In the rows, 128 means zero.
One turn moves every row onto another: examples first, then more rows asked:
buka: [107 147 123 111 113 143 110 132  82 123  96 138 120 132 159 154 151 103
  97 101 156]
Fusu: [129 142 140 137 117 108 122 143  84 129 113 121 130 115 151 148 163 120
 123 106 140]
bezup: [131 141 140 138 113 108 120 140  81 127 112 123 129 115 153 148 164 118
 121 105 136]
farak: [129 144 141 138 119 109 122 142  83 128 113 121 130 116 148 147 164 120
 122 105 140]
tono: [108 149 125 113 111 143 105 131  80 121 102 142 123 132 160 154 152  99
  96  98 156]
Ful: [135 159 149 113 146 130 102 114  99 133 136 129  96 140 133 127 138  89
  98 124 127]
Tabe: [129 135 120 128 143 154 101 121 100 106 126 166 123 124 115 151 157 103
 122 143 155]
Fipo: [137 148 147 116 120 118  89 162 118 138 116 149 122 119 113 131 162 114
 129 131 132]
Golal: [108 150 126 116 113 144 102 131  78 119 109 144 128 135 159 153 154 100
  97  97 156]
bul: [130 142 140 138 114 107 121 141  83 128 111 122 129 115 153 148 163 119
 121 106 138]
dar: [141 126 133  97 129 158  98 124 107 132 120 157 105 140 152 142 147  88
 149 138 121]
gemoz: [127 125 113 114 137 150 120 124 110 117  94 151 103 118 120 156 152 104
 120 150 149]
dil: [105 153 126 117 118 145 103 133  78 120 112 143 130 134 155 150 154 104
  98  99 160]
bora: [104 154 128 116 123 147 106 135  79 121 111 141 131 136 151 148 154 107
 100 100 163]
gos: [124 131 116 117 145 151 118 126 108 118 104 151 110 121 113 152 153 110
 123 150 157]
Revu: [137 145 145 112 117 116  94 163 120 141 106 145 117 117 114 131 161 114
 130 133 130]
Tafar: [134 158 147 111 147 129 108 116 102 136 127 125  90 138 133 128 136  90
  98 126 129]
zatab: [137 160 147 114 143 129 100 111  99 132 135 132  95 139 137 129 138  85
  97 124 126]
foge: [140 129 134 100 131 159  95 124 105 130 126 161 110 140 149 141 148  89
 150 138 123]
Vona: [135 157 146 110 144 128 108 114 103 136 125 124  88 137 136 129 136  87
  97 126 126]
bur: [133 132 136  98 143 161 104 131 107 134 127 153 112 144 140 135 147  97
 154 140 131]
fodus: [125 135 119 122 149 154 111 126 104 112 117 157 118 123 110 148 156 108
 124 147 158]
lemo: [136 123 113 121 122 147 104 113 104 108 103 165 105 116 132 162 156  92
 116 145 139]
gufim: [135 132 135 100 141 162  97 129 105 131 132 156 115 144 142 138 150  96
 153 138 129]
deg: [136 128 132  94 137 160 106 128 109 137 114 150 104 141 145 139 146  95
 152 141 126]
Laf: [138 131 135 101 136 161  94 125 104 131 132 160 114 142 145 139 148  92
 152 137 125]
bego: [138 126 130  95 131 158 103 126 108 135 114 153 102 141 150 142 146  91
 151 139 122]
Soset: [131 143 141 140 114 109 117 140  81 125 117 126 131 117 152 147 165 118
 121 105 138]
Viv: [133 121 112 116 127 147 113 117 109 114  93 154 101 115 128 161 153  97
 117 148 143]
vigi: [133 132 118 129 132 152  95 115  98 103 126 172 121 122 123 155 159  97
 118 142 147]
felat: [137 158 147 114 140 129  99 111  98 131 131 132  93 138 139 131 137  84
  97 123 123]
nuf: [132 143 141 139 114 108 118 139  82 125 116 126 130 115 153 149 165 117
 121 105 136]
puse: [133 130 133  96 140 161 106 131 108 137 120 149 107 142 141 137 146  97
 154 141 130]
gufuf: [137 156 146 113 139 128 101 110 102 132 128 131  89 137 140 131 137  83
  96 124 122]
bet: [142 140 143 112 105 112  90 157 121 138 101 150 113 114 125 138 162 106
 126 130 121]
bupo: [138 128 116 125 124 149  97 112 100 103 114 172 113 119 130 161 157  92
 116 141 140]
Zumop: [133 160 147 112 147 130 106 116 101 134 133 126  94 140 131 126 137  90
  98 125 129]
Soru: [102 151 125 112 121 145 113 138  84 126  99 133 124 134 151 149 151 108
 100 103 163]
losar: [136 156 145 110 140 127 105 112 103 135 125 126  86 136 140 131 137  85
  96 124 124]
pog: [103 148 124 110 116 143 113 136  84 126  96 135 121 133 156 151 151 105
  98 102 159]
tedop: [143 148 148 120 112 116  79 156 114 132 123 158 126 119 119 133 164 106
 127 127 126]
rili: [145 140 144 115 103 112  83 155 118 135 108 155 115 114 126 139 163 102
 124 128 119]
Surom: [138 150 149 119 118 117  85 160 115 135 122 155 126 120 114 131 163 112
 129 129 130]
podet: [130 144 142 140 117 110 118 141  81 126 118 124 133 117 150 147 164 119
 122 105 140]
lor: [145 144 146 119 105 115  80 153 115 133 117 158 120 116 124 137 165 103
 125 127 121]
Migu: [139 142 144 111 111 114  94 160 122 141 100 145 112 115 118 136 161 110
 127 133 125]
Ponur: [128 144 142 140 119 109 120 142  81 126 116 122 133 117 150 146 164 122
 123 106 142]
san: [102 153 127 114 124 145 111 137  82 125 106 136 127 134 150 148 153 110
 101 102 165]

lor moves to Migu
Soru moves to dil
Now find these:
gos moves to vigi
bego moves to bur

One turn moves every row onto another: examples first, then more rows asked:
Y: [126 130 169 122 124 125 124 167 108 138 144 121 141 124 135 140 125 136
 130 139 108 143 152 135 138 145 130 125 132 121 104 123 135 129 139  99]
X: [128 126 109 147 106 123  90 128 147 132 143 146 159 123 101 137 146 128
 125 115 140 136 146 125 133 130 112 122 143 124 125 144 128 141 122 126]
H: [128 118 155 131 123 138 114 134 126 115 126 131 118 127 122  79 135 129
 132 113 110 133 114 138 123 131 127 160 127 130 121 134 110 139 127 126]
E: [125 113 126 143 104 121 111 121 103 135 108 158 135 129  94 129 132 133
 123 118 128 126 122 133 160 129 133 119 143 142 127 127 122 108 154 117]
Z: [139 124 143 121 122 127 135 156 130 121 127 119 138 154 140 147 126 146
 128 134 129 158  93 127 134 120 126 121 124 130 161 126 115 123 139 134]
V: [129 129 118 150 112 119 106 126 169 125 151 136 147 133 111 153 125 131
 132 108 134 135 161 128 140 119 124 123 125 136 134 134 131 128 130 124]
C: [123 130 108 160 121 122 135  99 117 143 122 135 118 139 122 138 112 132
 138  95 102 135 130 127 138 132 133 129 145 116 112 139 143 120 134 111]
P: [134 125 165  86 124 129 124 139 106 136 128 129 133 125 130 158 133 123
 129 150 112 139 161 136 133 138 122 124 120 132 116 133 123 137 138 114]
N: [113 124 101 137 119 108 102 119 144 139 143 128 138 121 112 153 131 113
 121 113 135 124 157 114 150 129 119 116 139 136 134 147 133 140 122 127]
K: [122 119 148 121 127 126 128 143 136 113 130 117  98 138 131  99 115 132
 131 134 129 110 127 128 128 109 133 134 111 148 129 117 111 122 132 124]
G: [145 134 100 127 105 142 138 108 128 117 110 156 121 143 118 147 122 141
 129 124 139 134 134 130 127 109 118 109 124 120 117 124 120 117 137 122]
S: [138 136 149 109 131 131 136 146 106 128 133 125 137 126 138 142 131 131
 122 145 112 136 151 143 131 139 115 139 128 109 101 140 149 162 131 111]
B: [137 127 159 135 126 125 120 133 110 142 132 123 145 144 123 136 135 129
 128 137 131 134  73 123 135 134 125 148 150 127 141 133 140 140 131 133]
T: [131 125 127 112 139 130 143 119 117 143 146 112 127 154 154 150 134 113
 133 126 122 148  99 109 135 133 133 140 136 123 139 136 121 132 133 145]
R: [111 127 127 107 129 127 122 129 115 130 117 114  96 127 136 103 130 125
 129 119 110 120 120 118 110 125 123 132 126 132 125 144 107 137 101 124]

Z moves to B
C moves to G
Now find these:
K moves to H
Y moves to S
X moves to N

One turn moves every row onto another: examples first, then more rows asked:
Digoz: [130 163 142 123 118 147 134 126 127 134 169 120 128 123 129 141 123 128
 129 129 126 120 149 116 128 132 143]
Zape: [129 158 124 126 118 120 113 119 104 120 132 134 139 114  97 125 128 136
 132 114 132 140 145 138 123 125 149]
pinem: [128 114 159 122 115 141 136 113 114 123  92 138 126 133 143 133 133 111
 134 124 121 114 130 133 123 100 117]
Gem: [130 144 155 116 117 133 141 139 140 130 136 131 140 144 125 147 137 122
 128 129 163 132 120 147 139 121 138]
daz: [105 156 148 112 109 135 134 123 117 134 132 117 133 137 116 145 126 118
 138 126  96 119 110 152 114 105 127]
Kup: [ 99 138 125 136 108 135 122 125 120 120 105 119 123 125 137 145 124 113
 131 107 123 128 125 133 121 166 123]
fatu: [112  99 128 127 129 138 134 134 121 129 131 121 123 132 141 136 136 145
 119 124 122 123 110 135 119  71 124]
sut: [144 133 144 156 101 129 137 121 120 128 142 139 130 139 120 135 114 108
 120 133 137 124 134 140 111  97 121]
sas: [131 100 136 129 121 106 118 138 140 117 130 106 139 123 148 139 152 126
 127 124 123 149 122 126 124 115 130]
zufe: [124 146 118 135 139 136 131 134 120 142 128 128 128 136  89 139 146 151
 133 108 117 113 140 136 126  84 123]
Kerip: [123 170 114 123 122 132 137 118 116 140 138 120 124 124 114 130 134 111
 132 136 125 138 136 127 122  90 117]
gat: [123 121 143 126 138 126 136 153 136 146 128 145 122 123 131 138 120 135
 136 143 110 127 140 152 101 103 141]
rumo: [114 130 120 149 136 104 139 116 134 127 149 137 127 121 118 124 116 153
 132  94 128  99 125 133 128 135 119]
Mil: [127 148 140 117 110 134 116 120 133 117 142 116 139 127 136 134 161 138
 126 110 122 149  96 126 123 139 122]
tok: [105 137 132 132 125 129 130 131 127 118 137 110 134  98 127 114 137 151
 165 132 124 107 127 116 137 134 113]
Guv: [117 121 126 126 120 146 122 119 127 104 131 111 139 140 121 144 158 156
 106 130 113 122 108 135 139 136 144]
dad: [105 150 120 136 120 155 123 120 121  95 148 100 143 136 134 138 145 128
 142 126 130 124 135 119 122 143 115]
zat: [112 130 141 143 136 144 115 111 129 123 144 137 134 104 116 155 119 130
 113 102 132 146 122 123 139 135 129]
zodus: [107 116 120 124 133 136 116 149 120 123 110 137 111 131 143 124 146 139
 136 127 134 110 126 139  87 139 112]
Tupi: [119 116 122 135 131 119 124 105 132 116 129 125 117 144 125 148 116  91
 138 108 128 102 133 128 133 124 107]
Zofi: [134 131 139 120 129 144 130 144 107 103 120 105 126 109 122 123 126 141
 118 148 119 135 127 144 126 108 144]
kop: [139 116 106 127 108 129 118 123 123 127 128 146 139 119 118 111 144 136
 130 101 130 125 134 129 136 141 100]
nide: [140 136 148 142 141 122 143 132 119 124 131 118 127 148 134 153 144 134
 125 159 135 128 134 136 109 113 147]
Raz: [122 125 153 145 130 166 110 134 133 116 130 114 137 112 113 152 142 129
 144 120 105 119 132 151 133 135 143]
Kef: [122 120 129 103 131 124 123 114 115 131 126 118 121 141 102 129 136 106
 133 128 103 100 112 136 126 146 115]
mamaz: [140  92 142 143 127 136 123 151 130 116 129 130 128 127 126 124 121 131
 149 132 120 102 144 137 138 141 127]
pado: [129 117 144 132 144 124 147 132 145 125 132 101 122 145 135 143 132 145
 122 106 136 141 153 127 123 124 143]
minu: [127 131 150 142 132 112 132 144 150 117 131 126 113 117 138 152 141 135
 113 113 108 115 147 135 102 108 140]
sos: [133 119 123 126 113 131 131 129 122 156 126 129 118 145 114 134 149 133
 155 124 145  98 137 152 132 118 145]
lik: [126 141 120 131 140 119 142 120 153 133 126 149 139 109 134 119 137 151
 124 128 109 125 110 156 112 124 126]
taki: [117 121 130 135 118 143 129 114 121 120 120 132 112 158 135 113 134 160
 152 134 107 117 123 116 124 135 100]
beket: [ 99  92 132 143 117 132 137 127 135 124 141 116 123 129 103 137 122 106
 133 129 123 111 146 134 124 145 121]
gapig: [132 104 146 140 119 139 130 140 116 139 118 139 113 140 133 155 144 137
 116 148 136 132 126 129 121 126  97]
vof: [134 140 113 144 141 137 124 122 137 120 107 151 119 129 147 128 148 148
 134 116 128 130 149 115 116 135 103]
zenod: [124 128 118 123 111 136 149 153 136 129 131 144 128 138  99 114 141 116
 137  95 115 128 145 139 122 106 120]
toset: [114 127 110 130 153 132 144 120 124 115 135 154 125 111 134 135 147 128
 100 133 124 131 118 121 112 127 106]
Bot: [122 105 138 127 149 132 121 131 111 140 135 106  90 133 122 128 134 147
 134 115 115 100 127 124 120 130 131]
gevud: [111 134 124 163 133 165 132 118 122 117 133 100 122 127 119 128 143 136
 139 139 119 119  99 136 131 128 139]
zimo: [113 159 109 128 128 131  95 124 123 126 144 124 132 128 140 130 125 165
 130 118 115 119 141 133 122 121 112]
zene: [130 123 108 140 130 117 122 126 146 119 124 153 113 117 107 115 140 128
 119 129 121 138 114 119 141 116 106]
tob: [113 146 130 116 121 149 128 107 151 152 134 115 117 139 108 119 138 129
 130 107 110 108 127 150 125  97 125]
bikeb: [134 123 168 131 142 111 128 122 136 117 123 135 140 125 134 114 149 142
 125 104 133 121 146 131 124 122 101]
vodek: [116 133 132 130 115 159 147 134 124 110 138 143 113 147 107 141 124 113
 122 107 126 129  98 125 129 108 135]
lol: [102 144 123 116 127 137 127 128 142 120 144 154 144 120 114 131 141 121
 154 137 127 125 109 115 110 104 117]
raraf: [125 115 137 143 136 143 139 117 123 139 109 123 129 153 120 130 122 128
 142 140 133 100 150 147 135 125  99]

sos moves to Zofi
zufe moves to gevud
Now find these:
zenod moves to Raz
Zape moves to tok
Kerip moves to dad
beket moves to minu
vodek moves to zat
kop moves to mamaz
Digoz moves to zimo

